In the rows, 128 means zero.
First come named turns, each shown by rows before and after it. For each pair of rows after them, which turns, in which order, take the first row to the second? The first pair is done for you.
turn q_713:
[154 148 149 119 123 128 125 121 162 187] |-> [134 147 154  99 117 154 145 121 162 181]
[ 93  95 162 120 166 113 148 151  68 105] |-> [140 109 148 149 171  64 103 152  83 115]
[152 118 136 156 121 127 131 131 178 109] |-> [123 112 145 133 117 154 158 132 169 106]
[127 162 109 142 144 142 143 200 149  76] |-> [ 90 142 110 129 151 144 160 194 114  81]
turn q_206:
[142 122 151 129 145 126 117 142 132 109] |-> [148 136 139 125 131 143 116 133 155 112]
[ 96 129 124 125 110 179 138 143 104 137] |-> [107 112 152 119 121 156 129 143  82 142]
[128 100 183 139 103 129 115 104  82 159] |-> [115 139 125 137  71 183 118  93 138 160]
turn q_652:
[103 108 150 156 125 139 132 122 111 132] |-> [106 122 135 165 117 152 135 138 135 122]
[135 159 143 153 101 170 131 159 162 124] |-> [ 98 151  76 138 135  98 131 130 143  98]
[155 143 106 138 118 131 108 122 162 128] |-> [137 127 101 128 136  98 106 107 132 133]
[110 136  98 137 114 100 103 102 134 148] |-> [120 129 136 137 106 115 101 106 122 169]
turn q_920:
[149 145 134  92 101 175 168 107 158 121] |-> [184 154 129  98 105 130 134  87 172 132]
[138 142 120 154 130 121 142 165 108 100] |-> [151 130 134 142 140  95 132 148 100 104]
[108 122 124 126 119 128 115  95 111 152] |-> [103 126 116 136 117 145 122 105 115 148]
Now pairs of rows:
(2 to 4 turns a pair)
[119 114 181 139 133 107 139 131 100 139] |-> [133 141 122 140 131  75 107 101 137 140] -> q_206 then q_206 then q_920
[158 124 124 157 144  76  93 115 116 148] |-> [156 129 143 163 161  87 120 157 123 102] -> q_713 then q_206 then q_206
[111  92 178 118 125 129 132 122  76 174] |-> [138 137  89 107 160  85 119 109 162  87] -> q_652 then q_652 then q_920 then q_713
[145 102 149 116 148  65 115  94  97 148] |-> [170 160 101 140 128 129 123 143 191  97] -> q_652 then q_652
[113  58 160 101 144 152 177 114 103  96] |-> [186 113 104 113 122 142 124  82 193  98] -> q_206 then q_652 then q_920
[153 130  92 154 114 118  97 139 144 152] |-> [119 133  91 153 105 165 131 154 141 139] -> q_920 then q_920
[126 155 103 146 112 139 135 136 139 111] |-> [ 98 146 108 140 118 135 149 130 106 116] -> q_713 then q_713
[130 149  86 127 144 114 136 132 157  80] |-> [162 130 127 128 145  73 102 106 128 119] -> q_652 then q_713
[183 131 164 144 140 106 105 146 150 103] |-> [115 139 134 113 121 177 164 150 157  94] -> q_206 then q_713
[127 136 145 146  94 171 125 128 128 164] |-> [ 86 138 106 120 120 161 160 134 133 116] -> q_652 then q_920 then q_920
[142 105 157 123 137 105 119 117 102 145] |-> [156 122 133 147 123 104 105 126 121 145] -> q_920 then q_920
[161  90 128 132 149  83 118 107 100  85] |-> [181 105 166 116 130 158 133 125 134  85] -> q_713 then q_652 then q_652 then q_713
[107 110 167 139 124 147 134 134  69 162] |-> [124 129 172 125 115 193 145 146 121 140] -> q_713 then q_713 then q_713 then q_713
[131 144 148 132 127 178 155 175 157 101] |-> [119 110 172 142 147 127 151 183  94 106] -> q_206 then q_713
[113 143 116 138 108 159 139 158 132 145] |-> [130 151  91 125 116 127 116 121 149 148] -> q_920 then q_206
[137 115 141 106 132 112 100 107 132 147] |-> [126 130 106 149 125 106  90 135 126 143] -> q_920 then q_206 then q_920 then q_652
[ 97 127  69 123 136 113 120  98 130 126] |-> [165 135 131 116 118 152  98  94 167 152] -> q_713 then q_652 then q_713 then q_713
[144 119  75 127 136 101  64  77 126 177] |-> [150  86 137 139 180  65  83 126  85 129] -> q_713 then q_206 then q_206
[116 118 169 100 158 116 142 133  79 113] |-> [ 93 163  86 112 128 156 147 134 134 105] -> q_206 then q_920 then q_920 then q_206
[170 119 157 190 133 125 111 186 129 101] |-> [152 136  77 169 145  81  98 144 153  86] -> q_206 then q_652
[117 100 184 103 140 135 155 129  93 117] |-> [114 150 121 154  97 181 152 159 136 122] -> q_920 then q_713
[145 146 123 148 130  69 108 114 135 142] |-> [119 157  95 153 134  77 123 126 130 125] -> q_206 then q_206
[173 174 136 151 130 111 113 150 166 118] |-> [ 91 124 147 129 146 103 144 137  67 141] -> q_713 then q_713 then q_713
[ 96 116 147  76 101 186 155  95 134 155] |-> [ 76 100 116 130 128  90 131 113  60 156] -> q_206 then q_713
[133 137 113  72 120 118 105  94 171 135] |-> [100 104 148  60 140 110 133  99 115 130] -> q_920 then q_652 then q_206 then q_206
[121 142 101 126 109 160 140 129 168 124] |-> [ 97  98 148 118 137 123 145 131  92 128] -> q_713 then q_206
[127 117 121 125 112  86  95  80  93 184] |-> [129 118 141 150 108  95  95 111  78 185] -> q_920 then q_206 then q_713
[111 128 147  66 105 152 119  77 146 159] |-> [106 115 142 175 127  87 116 171  81 131] -> q_206 then q_206 then q_920 then q_206
[102 153  98 103 141  58 114 108 106 128] |-> [157 151 184 111 115 111  91 123 115 177] -> q_652 then q_713
[111 124 140  76 121 135 138  95  97 173] |-> [ 85 118 124 101 143 117 165 144  76 123] -> q_206 then q_652 then q_652 then q_206
[ 73  80 112  86 151 138 144 102 121 137] |-> [ 91  87 115  73 140 152 131  84 146 151] -> q_206 then q_206
[112 135 155 102 134 151 142 128 112 128] |-> [128 137 140 128 151 107 129 147 111 106] -> q_713 then q_652 then q_652 then q_206
[141  71 191 142 170 116 130 131  70 160] |-> [118  74 128 138 196  68 130 113  71 126] -> q_652 then q_652 then q_652
[ 98 103 128 118 140 105 157 124  73 105] |-> [132 139 122 140 115 165 160 165 140  83] -> q_652 then q_652
[109 148  75  87 105 120 150  96 153 101] |-> [162 115 150 105 127  55 118 104 111 116] -> q_206 then q_713 then q_713 then q_652
[139 123 164 109  93 172 147 132 135 186] |-> [127 103 157 127 108 124 135 126  83 200] -> q_206 then q_713 then q_206
